The rows below come in pairs that one turn or mirror swaps. Which row does each named row swap with?
The rows were stretched afterwards, more along some directions than others.
Zek: [  4 -17 -24  29 -51 -41 -13 -22  44  -1  16  25  -9 -15  21  21 -18  -6
 -29  -2  19  44 -13   8  16]
pugas: [ 13  11  -5 -15   0  -5  -1   2  31  -3 -21  27 -35 -38  21 -10  39  -4
  17 -15   8  23  18   5  16]
Mef: [ 17 -28 -39 -14  15 -24  12   6  58  16   7  37 -37 -49 -13 -27 -17  -9
  34 -30  46  27  22  30 -11]
lov: [  8   9  -8  -3 -29 -23  -4 -27  -3   2  -3  31 -26 -44   6 -21  23  -8
 -22 -19  43  17  14  18  36]
Sov: [  7  -3  -8  18   7  -6  -3   5  36 -31 -14  45   0 -24  17   9  41  13
  13 -14  14  -7 -17  65  29]
vot: [  6  -8   3  16  -7 -26  -9  30  47   4 -12  27 -23 -32 -18  23  26  31
  22  19  18 -13 -33  34  33]
kiv: [ 10 -14 -13   5 -15 -21  15   6  25 -29  28  30 -17 -26   7  -7  29 -42
  10  -9  41  21  17  27   7]
Dofeb: [ -3 -41   8   1 -29  -1  32  13  41 -25   8  20 -19 -33  12   7  20 -29
   3 -11  16 -18  -5  37  23]
Rasib: [ 25 -12  -2  33   0  -3  29   0  51 -40  18  46 -25 -30  -1  13   4 -15
 -16 -19  12  39  -7  38  30]
Gital: [ 16   1 -13   1 -45 -26 -18 -27   6  19   3  37 -22 -39  13 -26  12  13
 -17 -17  28  24   2   8  26]
Riv: [  7   1  -9  18   0 -22 -12  -9  26 -35  -9  40  -8 -15  23  -7  19  14
  -1  -9  21   6 -15  52  25]
diso: [  7 -40   2 -18  22   8  -2   7  32  -1  -1  15 -27 -52  13 -13  15 -25
  31 -27  34 -21  -3  13  11]
zeka: [  3   4   5  23   9 -22  -1  27  26  -1 -24  20 -28 -15 -23   2  23  25
  30   7  24  -4 -13  21  27]
finof: [  7  -9  24  28 -10 -14   8  23  23 -11 -10  38 -12 -16 -34  17  35  14
  20  11  22 -19  -6  31  18]
deg: [  5  -2  -2  53 -22 -34  22  -7  47 -23   4  38 -20 -22  -3  39  -6  37
  -8 -25 -12  26 -22  40  42]
nupaf: [ 23 -33  -6   1 -36   1  28   7  48 -20  12  25 -20 -31  36  -2  11 -16
  14 -18  -4 -13  -3  34  18]
bube: [ -5  -8  43  52 -15   4  54  10  -2 -27  -3   9   8  -3 -13  36  25 -16
   7   5 -10 -54  11  36  26]
Badop: [ 26 -10 -24  -8  -2 -29  13 -12  36  10   2  22 -39 -46   5 -32 -13   1
  27 -32  39  46  36  20   3]
tuda: [ 10  21  -5  -8   6  -9  10  -3  33  10 -16  37 -42 -25  33 -17  31   0
  19 -18  -9  15  16   8  15]
Somib: [ 12 -25  -8  18 -19 -16  20   7  64 -35  23  53  -6 -31   7  36  29  -4
  -5   6  11  33 -23  48  47]
Vopo: [-16 -17  25  44 -16 -11  62  -8 -10 -34  27  25  -2 -26 -14  21   2 -28
 -53 -25  18  25   2  18  24]
gak: [ -9 -38  -4  37 -11 -55  -5  -7  39   6   4  13 -12 -40   4  23  -7  12
  -9  -9  22  49 -28  -9  28]
veb: [ 13  15   8  60 -30  -7  28 -17   9 -58   0  20 -14   6  29  20  37  -8
 -11  15 -28   9  -3  31  53]
zafus: [  0 -11 -10  -8  -7  12  -5  -9   4  -5   6  16 -12 -40  37   5  41 -14
  22  -7  13 -19  -3  14  36]
degad: [ 16  19 -18  15 -30 -19 -14 -19  -5  29  -9  24 -23 -46  16 -29  28  12
  -6 -20  25   7  -7   0  50]
mumit: [ 12 -13 -17  40 -33   1  18  10  29 -56   7  35 -17   0  16  21  28 -11
   1  15   0  14   0  34  21]
vuti: [ 17  15 -13  58 -37  -4  17  -2  34 -32   0  19 -30  -4  19  28  12  -1
  -5   5 -22  24 -13  20  31]
deda: [-14 -25 -20  19 -32 -64   3 -17  15 -15  19  18 -21 -47   4   5 -12  -5
 -27 -30  46  34  16  11  31]
vurem: [  9 -22 -11   8   7  -5 -22 -10  52 -17 -10  44  -9 -32   9  18   6  15
   7 -24  24  26 -21  46  24]
tud: [ 23 -12 -11  29 -16   0  -3   8  49   0  -1  40   0 -33  31  11  35  22
  26  -9  -6 -12 -47  53  42]
Laz: [  8 -11   6  19  17  -5   5  -2  29 -40  -6  38  -6 -26   9   3  26  -4
  -5 -21  21  -3  -5  58  26]
Fugor: [ 13 -15 -30  -1   6 -31  33  10  32   9   3  35 -31 -40 -14 -37 -11  -2
  38 -17  41   9  32  38  -5]
Katev: [ 15 -14  -6  42 -30   1  15  26  40 -62  13  27 -13   2  18  33  19 -19
  -1   9   4  -6 -16  38  14]
bipiv: [ 19   5 -14  49 -39 -22   4   3  45 -47   3  30 -19 -17  23  27  23   5
   3  16 -10  11 -16  45  39]
vaz: [ 11  15 -12  -2 -27 -25   4 -23   0   8  -1  28 -31 -35  14 -38   6   7
 -27 -25  27  35   8  12  37]
Pitun: [-20 -29  -3   5   5  -9  12  46  34 -19  -4  54  -2 -28   2  11  39 -16
 -14   2  49 -27 -21  49  22]
mozo: [ 13 -24 -48 -20  -2 -34  13   6  56  11  10  45 -27 -50  -4 -30  -1  -9
  29 -27  52  37  24  40  -6]
ser: [ 13 -26 -34 -14   6 -24  24  -5  43  -5  14  47 -33 -45  -4 -29  -9 -13
  25 -33  63  38  22  26   1]
zanof: [-15 -53  -3   5  -6 -57 -12  -2  54   3   8  10 -14 -60   2  26  -8   9
 -21 -22  45  39 -16  14  20]
pabot: [  4 -11 -28  32 -53 -50 -15 -16  50  -7  17  25   3  -9   5  27  -9   2
 -36   8  22  44 -19  17  13]
Tota: [ 12   9 -13  52  -4 -17  41  15  33  -4   8  29  -5 -32 -20  20  22   0
   7 -11  15   9 -12  51  30]
vavev: [  9 -48  -8 -17 -27  11  25  11  48 -23   6  35 -20 -27  24  -7  22 -15
  26 -10   6 -13   0  38   9]
bov: [ 17   5   3  20   0 -12  -4  11  47  11 -27  39 -30 -27 -21  16  28  30
  38  -1  12  -6 -22  32  27]
sesap: [  9  -7  16  42 -18 -10  14 -21  43  -1   3  17 -14 -33   1  41  -4  29
 -31 -13 -15  32 -13  24  36]
Zum: [ 13  29  -5   3 -38 -24   0 -28  -6  -5   8  23 -32 -38  21 -16  20   2
 -37  -9  12  25   8  15  42]
dimib: [ -4 -32  -7 -16  -8  11  17  37  53 -15  -5  59  -6 -44  -1   7  32  -9
 -14 -15  41  -4 -25  50  17]
lofo: [ 12  -4   3  27  14  -7   0 -15  18 -33 -17  35  -5 -26  25   4  33  21
  20 -17  17  -7 -16  44  47]
mivi: [  0  -1   8  52 -15 -26  42 -10  23 -27  19  24 -17 -33 -12  38 -10   5
 -50 -26   6  51   2  32  27]
dobor: [ 26  -2 -16  22 -11  -1  -6 -27  46 -15  13  47 -39 -45  20  17  -3  11
 -10 -32   1  53   4  22  51]
Nom: [  9   5  19  13   0  -9   8  19  42 -15  -8  42 -24 -14 -24  12  41   1
  16  -5  19  -3 -19  27  27]
rarod: [  5  -9 -17  -1 -13 -41 -28 -18  49   3   4  20  -7 -45  31   0  28  -2
  -7 -26  31  33 -27  28  30]
Kada: [ 11 -19 -13 -10 -33   8  31   7  40 -18  13  31 -27 -37  20  -5  10 -20
  21 -13   6 -23  -1  46  11]
Suzot: [ -6 -20 -10  29 -42 -47 -14 -16  37 -13  13  17  -4  -9  19  28   1 -10
 -31   7  16  33  -7  13  29]
momur: [ -5  -2  22  48 -18   8  48  10   4  -9   1  12  -2   1 -10  33  15  -9
   7   3 -17 -41   6  32  24]
Rop: [  0   3  33  47 -24  -2  47  -1  -5 -17  -5   3  17  -6  -9  28  30  -4
   0   4 -16 -50  10  34  27]
kifov: [  9 -32 -16 -10   7 -18  31  -4  26   4   8  30 -22 -56 -25 -19  -9 -22
  21 -32  52  25  48  30   4]
Teb: [-14 -40 -37  17 -10 -55  13  -1  29  -2  31  21 -12 -54 -20  26 -18  -8
 -11  -5  29  13   9  34  45]
Kepe: [  6 -26   3  15   5  -5  -5  14  38 -31  -8  36  -3 -27   5  12  17  13
   3 -16  41   0 -23  59  24]
Vid: [ 25   1 -22  48 -33 -13  12  -1  37 -38   2  30 -16  -4  14  17   2   7
   4  22 -18  17 -28  42  35]
Nat: [-17 -40  16  11  -9 -30   7  -2  29 -15  16   3 -11 -40 -20  31   1 -19
 -34  -5  47  22  15  10  12]
nin: [  0 -37 -22  -5 -19   5  27  16  42  -7  10  24 -26 -21   9  -7   7 -24
  32  -1  20 -19  -8  25   7]
Zan: [  4 -26  -3 -14 -17   3  37   6   6 -28  11  12 -22 -24   6 -21   8 -44
  22   1  17 -28  19  30   4]
vize: [ -7 -61  15 -28  23   9   2  18  49 -15   8  32 -28 -59 -10  15  17 -23
  31 -29  47 -23  14  30  24]
natup: [ -4   4  -6  18  -4 -26  -2 -32  34 -35  19  28 -18 -18  12  44   1   6
 -20 -12 -27  25  -9  36  49]

Zan pairs with Vid
Sov pairs with mozo
finof pairs with Gital
Kepe pairs with Badop
Somib pairs with zafus
Katev pairs with nupaf
Vopo pairs with gak
vurem pairs with kifov

The rows below come in pairs that one turn or mirror swaps. Which row does each named row swap with?
The rows were stretched afterwards, more along some directions than others.
Bis: [ -5  30  31  -3  -3  12 -30 -30  -1 -13  -7  24  16 -10  11 -33  -8]
Keso: [  8  15  21  11   8  16 -17  -3   2  -4   5  17  -7  -6   4 -37   0]
Pizuk: [ -6   0  -1   2   5 -16 -10 -10 -21  14 -13 -14 -16   4 -15  23  -6]
tad: [  7   6  -1   2   8  18 -12   5   8  -1 -11   2 -10  -6 -17 -29   2]
Lib: [  9  19  37   9  11   6 -17 -22  -2   1  11  21 -11  -3  15 -35 -11]
fitat: [ -1   2  20  20  10 -33   4 -13  -7  14   8   8 -27   9  20  20 -13]
gir: [ -6  19  20  -5   2  -7 -13   6   1  11   6   5  14   0  25 -48 -20]
vegal: [ -3  15  43  18  15 -22  -9 -26  -9  15   9  21 -19  15  23  -1 -11]
fubip: [-10  22  28 -10  11 -25  -7  -3 -11  16 -12 -10   0  10  11  -7  -4]
Gaf: [ 10  15  23  -1   1 -12  13 -26   7  25  -3   3  -5  -8  24  26 -18]
suko: [-18  23   7 -28 -14   8 -12   9  -4 -10  -7   5  19  -1   2 -45  -1]
duda: [  1  -3  -7   5   6 -11  -8 -28 -15  20 -12  -4 -24  -8 -11  21  -4]
Zolov: [ 12  20  44  17  25  -2 -12 -29  -7   9  11  19 -21   1  19 -13  -9]
repi: [ -6   6 -13  -3 -14   3  16   8   3   8 -13   5  -6 -15  -4   9  -7]
tetof: [  4  19  31  14  12   7 -18 -12  -1  -7  11  18  -8  -2   9 -39 -11]
fevoz: [-11  21   1 -26 -12  11 -13   9  -2  -9  -5  -1  14  -4   5 -35  -3]
ridu: [  9  -4  -2  17   8 -15   0 -33   2  15  17  -1 -20  -9  17  -1 -14]
vib: [  0  -7 -19  29  12 -14  -8   6  -4  14   3 -32 -13 -13 -10   8  -1]
zuvem: [  0   3   2   9   2  -8  -9 -13  16  -6  10   0   4  -7  25 -25   0]
Mup: [ -5   3 -15   0  -8   7  17  13   2  10 -12   3  -8 -10  -9  11 -11]
Zabo: [-11  16  14  -3   2  -7  -8  -5  15 -14   2   0  10   7  24 -36   3]
tasas: [  7  -4  -3  12   0 -14   0 -37  -3  11   7  10 -17  -8  12   9  -9]
goz: [  4 -11 -18  17  -8 -13 -13   4   0  12  -9   2  -6   7 -26   2 -11]
Luval: [ -1  -2  -5   9   2  -5  -6 -36  -7  14   6   5 -17  -8   3   7  -9]
Kimu: [  0  -1   9  16  11 -23   3 -18 -20  34  10 -18 -13   8  -4  20  -4]
vud: [  3  29  26  14   7  -1  -7  -2   2  22 -13  -5  -2   1  19 -19  19]
Fep: [  8  -6  -8   7  12  -5  -9 -26 -14  17  -4  -7 -32 -12 -15  23 -11]
koga: [  2   7   2   6   0 -25  17   7  12  23 -12 -19 -11  -2   7  14  -6]
gopel: [ -2  26  38   5   7 -17  -9 -13  -6  25 -18   3  -7  27   5   1  22]
podad: [ -1   4  -8   1  -8  -6  17  12   3  11  -5   1 -17 -13  -3  16 -11]
vigi: [  6  -4   0  12   5  -7  -1 -38  -3  13   9  10 -17 -12  11   3 -13]
zavu: [  5   5   1  13   0 -26  18   1   5  26  -7 -17 -13   1   8  25 -11]
dusit: [ -9  22  24 -12   4  -9 -15   6   0   4  -2  -4  16   6  19 -37 -11]
zib: [  7  -6 -10  15 -17 -12  -8  -3   4   3   8  19   1  -6  -1 -18 -17]
tig: [  7   9   6   3   5  15 -13   9   7  -2  -8  -1  -7  -6 -17 -32   2]
peda: [  3   8  10   6  -1 -21  15  -8   7  27  -8  -4  -9  -2  18  25 -15]
nemav: [  4  20   8   4   2  13 -37  -8   3 -12 -20   0   8 -11  -9 -19   2]
dapos: [-21  24   2 -30  -9   8 -11   6   1 -11 -14   4  19  -3   4 -40   6]
sosen: [ -5  10  -7   0  -8   8  -4  25  15  -1 -23 -10   5   4 -12 -30  11]
lura: [ -7  23  26  -4   8 -17 -11   1  -8   9  -8 -10   6  12  13 -18  -4]

zib pairs with Bis
gopel pairs with vib
nemav pairs with goz
gir pairs with Gaf

